Each cloud is a set of points of 8 numbers each, in no order, taken from a shape drawn with curves, like pieces of string that can fork, join and close up.
How many separate parts and how many independent loops does the shape behind each cloud have?

U:
-7.51; +1.17; -0.96; -0.55; +3.71; -1.48; +0.58; -1.54
-2.74; +2.63; -2.34; +2.46; +0.93; +1.14; +0.50; -1.57
+3.21; -1.05; +3.00; -3.13; +0.00; -1.17; -4.53; +1.13
-3.17; +2.14; -2.43; +2.71; +0.68; +0.94; +0.55; -1.92
+4.54; -0.46; +2.33; -1.48; -0.99; -0.41; -4.08; +1.19
-9.45; -0.04; -0.97; -0.30; +3.69; -2.32; +0.76; -2.19
+1.43; +3.61; -2.44; +3.77; -0.71; +2.42; +0.12; -0.77
+5.27; -1.42; +2.60; -0.84; -2.46; -0.71; -4.47; +1.32
+2.36; -1.52; +3.07; -2.95; -0.27; -1.50; -4.41; +1.00
-7.36; -0.86; -0.77; +0.65; +2.22; -2.23; +0.65; -1.99
+1.57; -2.29; +3.03; -2.09; -1.50; -1.87; -4.14; +0.66
-9.57; -0.50; -0.94; +0.05; +3.25; -2.44; +0.72; -2.37
+4.99; -0.93; +2.37; -0.96; -1.88; -0.39; -4.15; +1.20
-8.27; -1.40; -0.87; +0.95; +2.08; -2.60; +0.60; -2.32
-8.42; +0.78; -0.89; -0.57; +3.82; -1.78; +0.59; -1.76
+4.61; -1.78; +2.83; -1.03; -2.76; -0.96; -4.52; +1.24
+4.36; -0.32; +2.63; -2.63; +0.00; -0.55; -4.34; +1.32
-6.15; +1.07; -0.92; -0.07; +3.04; -1.13; +0.44; -1.29
+1.86; -1.84; +3.10; -2.85; -0.63; -1.71; -4.24; +0.79
+4.20; -0.54; +2.80; -2.94; +0.21; -0.80; -4.55; +1.39
+2.24; -2.32; +2.95; -1.68; -2.01; -1.78; -4.19; +0.76
-2.34; +2.90; -2.27; +2.35; +0.96; +1.24; +0.39; -1.41
-2.99; +1.75; -2.49; +3.30; +0.20; +0.81; +0.60; -2.04
+0.97; +3.27; -2.82; +4.14; -0.98; +2.52; +0.41; -1.29
+3.72; -2.11; +2.91; -1.17; -2.48; -1.33; -4.51; +0.98
+1.28; +3.49; -2.61; +4.00; -0.90; +2.50; +0.24; -1.04
-0.29; +2.54; -2.91; +4.27; -0.97; +1.98; +0.68; -1.77
-0.20; +3.44; -2.00; +2.57; +0.49; +1.63; +0.19; -0.62
+4.76; -0.64; +2.36; -1.25; -1.30; -0.32; -3.99; +1.19
+4.41; -0.32; +2.39; -1.94; -0.53; -0.40; -4.11; +1.17
-9.28; -0.79; -1.01; +0.46; +2.94; -2.49; +0.74; -2.36
-8.56; -1.30; -0.82; +0.93; +2.20; -2.57; +0.67; -2.40
+3.09; -2.23; +2.94; -1.40; -2.41; -1.48; -4.37; +0.90
-6.35; +0.50; -0.84; +0.26; +2.57; -1.40; +0.50; -1.41
-9.15; +0.29; -0.93; -0.62; +3.81; -2.09; +0.74; -1.96
-3.12; +1.90; -2.42; +2.98; +0.48; +0.78; +0.55; -2.01
+1.56; -2.11; +3.10; -2.32; -1.20; -1.83; -4.18; +0.66
-0.89; +3.34; -2.05; +2.43; +0.62; +1.42; +0.29; -0.90
-1.61; +2.03; -2.67; +4.07; -0.59; +1.40; +0.60; -2.03
-6.77; +1.28; -0.90; -0.34; +3.47; -1.19; +0.53; -1.42
-7.97; -1.27; -0.80; +0.87; +2.07; -2.51; +0.58; -2.11
-6.58; +0.03; -0.79; +0.40; +2.40; -1.68; +0.49; -1.58
-6.38; +1.40; -0.93; -0.28; +3.24; -1.13; +0.47; -1.28
-2.04; +1.87; -2.64; +3.88; -0.45; +1.24; +0.58; -2.02
+1.40; +3.69; -2.32; +3.63; -0.64; +2.29; +0.14; -0.61
-0.87; +2.32; -2.85; +4.28; -0.85; +1.73; +0.69; -1.87
+1.09; +3.63; -2.08; +3.21; -0.23; +2.10; +0.18; -0.43
-2.57; +1.70; -2.53; +3.60; -0.22; +0.94; +0.59; -2.03
-1.72; +3.07; -2.15; +2.29; +0.82; +1.44; +0.36; -1.12
-2.99; +2.47; -2.34; +2.52; +0.81; +1.05; +0.49; -1.84
+5.23; -1.15; +2.52; -0.91; -2.09; -0.47; -4.36; +1.28
-9.06; -0.89; -0.99; +0.53; +2.71; -2.49; +0.63; -2.50
+0.84; +3.57; -2.03; +3.01; -0.01; +1.94; +0.08; -0.45
+0.07; +2.81; -2.93; +4.32; -0.96; +2.18; +0.58; -1.62
-8.76; -1.26; -0.97; +0.85; +2.32; -2.51; +0.72; -2.47
+3.59; -0.85; +2.97; -3.10; +0.06; -1.06; -4.49; +1.30
+0.50; +3.05; -2.87; +4.28; -1.01; +2.41; +0.43; -1.55
+0.38; +3.51; -1.96; +2.74; +0.25; +1.75; +0.16; -0.52
+4.40; -0.23; +2.45; -2.32; -0.24; -0.46; -4.22; +1.26
parts -> 3
loops -> 3

M (84 x 8):
+1.42; +1.44; -2.17; +2.06; -4.58; -0.51; +3.76; -3.34
-4.17; -2.88; +1.88; +1.23; +6.79; +0.08; -2.81; +4.41
+1.72; +2.50; -1.59; +0.76; -2.88; +0.29; +1.61; -0.17
-4.22; -2.64; +2.03; +1.13; +6.95; +0.25; -3.63; +4.82
+2.59; +3.00; -2.12; -1.70; -3.12; +0.34; +2.57; -0.59
-2.79; -3.74; +1.60; -1.03; +7.06; -0.63; -0.55; +2.66
-1.09; +0.56; -0.44; +5.32; -2.58; -0.55; +0.88; -2.32
+2.26; +2.95; -1.97; -0.96; -3.07; +0.29; +2.24; -0.45
+2.14; +2.86; -1.85; -0.17; -3.06; +0.28; +2.05; -0.43
+1.51; +1.64; -1.30; +1.14; -2.68; +0.09; +2.00; -0.49
-3.26; -3.10; +2.13; -1.32; +7.89; +0.16; -3.79; +4.66
+1.09; +0.92; -1.45; +3.12; -4.05; -0.67; +3.01; -3.51
-3.64; -3.34; +1.72; +0.75; +6.70; -0.26; -1.61; +3.56
+2.83; +0.95; -2.29; -1.73; -3.29; -0.53; +4.75; -2.19
+2.63; +0.43; -2.12; -1.25; -3.14; -0.51; +4.71; -2.27
+0.42; +1.46; -1.24; +4.41; -4.38; -0.53; +1.87; -3.40
-2.53; -3.79; +1.65; -1.45; +7.28; -0.63; -0.61; +2.80
-2.92; -3.14; +2.09; -2.09; +8.03; +0.09; -3.35; +4.40
-2.14; -3.43; +1.92; -2.90; +7.92; -0.15; -2.29; +3.48
-2.68; -3.18; +2.10; -2.48; +8.02; +0.12; -3.24; +4.15
+2.67; +0.37; -1.92; -1.21; -3.07; -0.58; +4.64; -2.17
+0.74; +1.15; -1.47; +3.71; -4.12; -0.57; +2.46; -3.36
-3.88; -3.08; +1.81; +1.00; +6.72; -0.21; -1.86; +3.77
-4.17; -2.77; +1.85; +1.29; +6.76; +0.16; -3.17; +4.53
-3.91; -2.74; +2.13; +0.28; +7.33; +0.23; -4.05; +5.05
+2.76; +2.89; -2.12; -2.21; -3.12; +0.40; +2.91; -0.92
+1.46; +1.29; -2.06; +2.18; -4.46; -0.56; +3.55; -3.39
+0.30; +1.68; -1.25; +4.64; -4.41; -0.42; +1.66; -3.22
-3.06; -3.70; +1.52; -0.21; +6.96; -0.58; -0.84; +2.96
+2.90; +2.67; -2.23; -2.57; -3.13; +0.28; +3.22; -1.15
-2.18; -3.48; +1.84; -2.67; +7.65; -0.23; -1.71; +3.14
+1.63; +2.24; -1.47; +1.09; -2.84; +0.23; +1.67; -0.17
-0.36; +1.17; -0.75; +5.40; -3.72; -0.43; +1.05; -2.75
-2.93; -3.74; +1.46; -0.60; +7.06; -0.60; -0.56; +2.75
-0.24; +1.41; -0.90; +5.22; -3.92; -0.49; +1.14; -2.83
-2.19; -3.41; +1.79; -2.43; +7.60; -0.32; -1.59; +3.06
+3.11; +1.62; -2.58; -2.54; -3.26; -0.17; +4.58; -1.83
-3.51; -2.96; +2.11; -0.91; +7.85; +0.21; -3.88; +4.88
-1.57; +0.39; -0.12; +5.40; -1.88; -0.48; +0.56; -1.78
-3.92; -2.87; +1.80; +1.25; +6.73; +0.10; -2.44; +4.21
-2.13; -3.61; +1.79; -2.20; +7.54; -0.49; -1.16; +2.92
-4.10; -2.69; +1.94; +1.28; +6.93; +0.22; -3.37; +4.80
+2.68; +0.28; -1.87; -0.94; -2.87; -0.58; +4.45; -2.04
+2.42; +0.41; -1.54; -0.44; -2.74; -0.33; +4.10; -1.80
-2.15; -3.38; +1.91; -2.71; +7.92; -0.13; -2.14; +3.37
-0.74; +0.85; -0.64; +5.31; -2.97; -0.49; +0.96; -2.55
+3.08; +2.31; -2.39; -2.85; -3.17; +0.06; +3.97; -1.38
+1.26; +0.99; -1.85; +2.40; -4.16; -0.64; +3.63; -3.34
-3.79; -2.89; +2.18; -0.30; +7.61; +0.17; -4.03; +4.97
+1.62; +1.54; -1.23; +1.00; -2.68; -0.04; +2.24; -0.66
+3.02; +1.95; -2.53; -2.72; -3.21; -0.17; +4.41; -1.75
+2.23; +0.51; -1.42; -0.12; -2.72; -0.33; +3.60; -1.59
-2.26; -3.39; +2.06; -2.69; +8.07; +0.06; -2.74; +3.72
+1.47; +1.92; -2.37; +1.83; -4.89; -0.50; +3.82; -3.18
+0.18; +1.69; -1.15; +4.91; -4.46; -0.35; +1.42; -3.13
+1.89; +1.20; -1.36; +0.73; -2.56; -0.06; +2.58; -0.93
+0.51; +1.44; -1.24; +4.11; -4.36; -0.47; +2.12; -3.35
-3.13; -3.21; +2.23; -1.78; +8.03; +0.21; -3.61; +4.59
+1.33; +0.88; -1.75; +2.47; -4.03; -0.63; +3.27; -3.40
+2.69; +0.32; -1.58; -0.73; -2.74; -0.40; +4.19; -2.02
+1.16; +0.86; -1.53; +2.83; -3.96; -0.62; +3.08; -3.47
-1.12; +0.51; -0.31; +5.34; -2.36; -0.48; +0.86; -2.12
+1.88; +2.79; -1.69; +0.43; -3.01; +0.29; +1.74; -0.23
-2.53; -3.21; +2.09; -2.57; +8.10; +0.04; -3.14; +4.07
-3.89; -2.86; +2.11; -0.02; +7.52; +0.26; -3.94; +4.96
+2.22; +0.66; -1.49; +0.07; -2.53; -0.18; +3.37; -1.37
-2.27; -3.65; +1.72; -1.77; +7.39; -0.63; -0.85; +2.79
+2.85; +1.43; -2.39; -2.20; -3.36; -0.47; +4.82; -2.01
-0.46; +1.12; -0.73; +5.27; -3.30; -0.41; +1.05; -2.62
-3.36; -3.48; +1.70; +0.24; +6.83; -0.37; -1.02; +3.20
+0.91; +0.99; -1.40; +3.53; -4.13; -0.59; +2.79; -3.33
+2.08; +0.99; -1.33; +0.34; -2.61; -0.24; +3.13; -1.17
+2.97; +2.26; -2.47; -2.93; -3.20; +0.04; +4.18; -1.59
-3.98; -2.70; +2.17; +0.75; +7.12; +0.41; -3.99; +5.02
-3.66; -3.31; +1.80; +0.58; +6.83; -0.41; -1.36; +3.39
-4.17; -2.64; +2.09; +0.90; +7.10; +0.41; -3.94; +4.95
-1.86; +0.31; -0.09; +5.37; -1.69; -0.42; +0.22; -1.63
+0.04; +1.64; -1.02; +5.12; -4.13; -0.40; +1.28; -2.91
+3.00; +2.57; -2.40; -2.82; -3.15; +0.22; +3.57; -1.23
+2.90; +1.01; -2.40; -1.91; -3.33; -0.33; +4.78; -2.19
-1.36; +0.47; -0.23; +5.31; -2.20; -0.45; +0.68; -2.08
-0.02; +1.75; -1.00; +4.95; -4.34; -0.41; +1.38; -3.15
+1.57; +2.11; -1.43; +1.26; -2.71; +0.14; +1.78; -0.34
+2.85; +0.68; -2.21; -1.46; -3.02; -0.48; +4.86; -2.27
parts -> 3
loops -> 2
